In the rows, 128 means zero.
One turn moves each row of this set onto another row. After a few examples, where does it send each row asked below?
Ravu: [128, 132, 128, 165, 81, 132, 113, 156, 109, 130, 96, 134, 141]
givut: [183, 144, 134, 151, 96, 139, 151, 143, 146, 98, 117, 129, 105]
dusu: [175, 127, 164, 188, 81, 103, 161, 120, 95, 136, 95, 131, 133]
Feb: [129, 148, 116, 160, 79, 132, 146, 144, 112, 122, 75, 136, 129]
bip: [191, 134, 157, 156, 74, 105, 123, 146, 139, 103, 119, 140, 120]
Vaz: [177, 155, 166, 165, 89, 131, 134, 127, 89, 97, 83, 124, 101]
sunuf: [174, 145, 133, 156, 90, 138, 156, 116, 139, 114, 133, 140, 153]
sesik: [198, 135, 155, 166, 86, 134, 128, 105, 78, 127, 103, 131, 126]
zef: [178, 136, 164, 179, 90, 133, 152, 129, 68, 126, 107, 128, 127]
kesup: [176, 152, 137, 169, 91, 127, 152, 149, 139, 105, 143, 129, 129]
Tuguk: [134, 150, 148, 173, 65, 137, 126, 104, 112, 154, 100, 134, 118]
mer: [166, 139, 147, 141, 92, 149, 99, 141, 117, 124, 86, 139, 144]
gadu: [157, 144, 143, 166, 80, 143, 153, 137, 158, 152, 110, 138, 112]
kizi: [138, 135, 145, 152, 79, 109, 105, 145, 121, 137, 85, 123, 125]
pode: [183, 139, 140, 174, 60, 143, 162, 112, 107, 140, 115, 153, 101]

gadu moves to pode
bip moves to Vaz
Now find these:
kesup moves to zef
Feb moves to sunuf
sesik moves to kizi

One turn moves each row of this set onto another row. After a few examples, where does it send each row asked below?
nulu: [127, 152, 152, 132, 105, 138, 112, 116, 110, 126, 105, 126, 129, 131, 152, 123]
zinoz: [124, 132, 127, 126, 119, 111, 124, 115, 139, 128, 168, 128, 108, 104, 172, 131]
Vib: [148, 132, 130, 131, 123, 168, 120, 128, 136, 156, 116, 139, 116, 128, 133, 120]
Pupe: [141, 117, 133, 144, 147, 132, 136, 108, 122, 141, 129, 108, 163, 149, 115, 140]
tovu: [145, 132, 138, 114, 153, 143, 136, 108, 99, 104, 129, 122, 141, 134, 113, 142]
boba: [133, 120, 105, 137, 120, 99, 108, 133, 156, 107, 140, 152, 115, 129, 113, 132]
Lali: [130, 131, 138, 122, 136, 123, 120, 110, 115, 123, 105, 115, 121, 107, 176, 143]
pev: [132, 131, 129, 127, 122, 108, 152, 126, 136, 77, 136, 105, 111, 104, 125, 118]
Raseg: [144, 133, 138, 117, 121, 130, 109, 124, 142, 147, 128, 106, 92, 94, 143, 127]
vod: [129, 138, 145, 149, 123, 159, 123, 114, 129, 129, 128, 147, 149, 138, 152, 120]
tabe: [144, 127, 110, 114, 140, 143, 159, 120, 110, 108, 150, 148, 131, 144, 120, 137]
telub: [130, 127, 124, 137, 102, 85, 145, 125, 135, 120, 119, 85, 120, 124, 126, 126]
guf: [119, 123, 122, 129, 132, 123, 166, 116, 131, 136, 149, 115, 127, 135, 87, 147]
kozon: [135, 126, 104, 123, 120, 120, 170, 131, 134, 91, 153, 136, 111, 126, 127, 121]
Gud: [140, 112, 104, 134, 138, 119, 155, 115, 131, 146, 160, 125, 145, 150, 127, 143]
fatam: [138, 135, 150, 122, 143, 122, 132, 112, 115, 86, 121, 96, 128, 108, 115, 130]
laz: [133, 117, 98, 130, 111, 91, 159, 127, 139, 134, 154, 111, 118, 135, 133, 134]
gak: [140, 124, 121, 129, 138, 118, 90, 120, 130, 119, 125, 150, 134, 141, 104, 147]
bifu: [119, 125, 135, 133, 137, 128, 156, 112, 127, 133, 138, 108, 134, 133, 83, 146]
tuz: [133, 124, 122, 135, 122, 92, 95, 128, 152, 101, 128, 131, 115, 117, 111, 134]
nazeg: [136, 127, 145, 144, 125, 111, 130, 113, 124, 124, 104, 84, 148, 133, 114, 130]
povi: [126, 123, 130, 132, 134, 114, 131, 116, 139, 115, 124, 117, 114, 96, 183, 133]
Fiz: [146, 140, 142, 117, 119, 149, 107, 123, 126, 153, 108, 117, 104, 115, 134, 128]
Nured: [141, 124, 125, 130, 125, 137, 123, 128, 163, 146, 149, 121, 95, 95, 147, 120]
rusat: [115, 129, 130, 133, 118, 110, 161, 119, 135, 124, 134, 98, 117, 124, 87, 138]
tif: [133, 131, 130, 126, 133, 143, 128, 113, 109, 131, 100, 136, 132, 129, 172, 140]
vamom: [137, 127, 132, 132, 134, 104, 84, 121, 136, 109, 118, 131, 127, 125, 105, 143]
naruf: [138, 120, 105, 132, 130, 115, 105, 129, 143, 118, 139, 163, 127, 144, 109, 141]
Fubeg: [117, 129, 139, 135, 128, 120, 154, 115, 130, 126, 128, 97, 128, 127, 83, 140]
mudi: [124, 149, 142, 117, 103, 108, 112, 117, 116, 125, 130, 114, 104, 110, 164, 132]
pufu: [132, 123, 116, 138, 131, 147, 144, 120, 130, 127, 115, 151, 134, 131, 176, 130]
Latan: [145, 124, 120, 138, 125, 159, 130, 131, 160, 151, 141, 142, 111, 117, 140, 115]
falum: [117, 125, 119, 129, 121, 112, 168, 121, 135, 131, 147, 110, 115, 129, 89, 142]
makom: [127, 126, 129, 145, 133, 142, 131, 114, 147, 130, 167, 149, 136, 122, 164, 124]
Zitoz: [127, 118, 116, 141, 132, 130, 146, 122, 148, 118, 130, 140, 122, 111, 183, 127]

Pupe moves to nazeg
bifu moves to Fubeg
Now find these:
vamom moves to tuz
Nured moves to Latan
makom moves to vod
tabe moves to tovu
pufu moves to tif

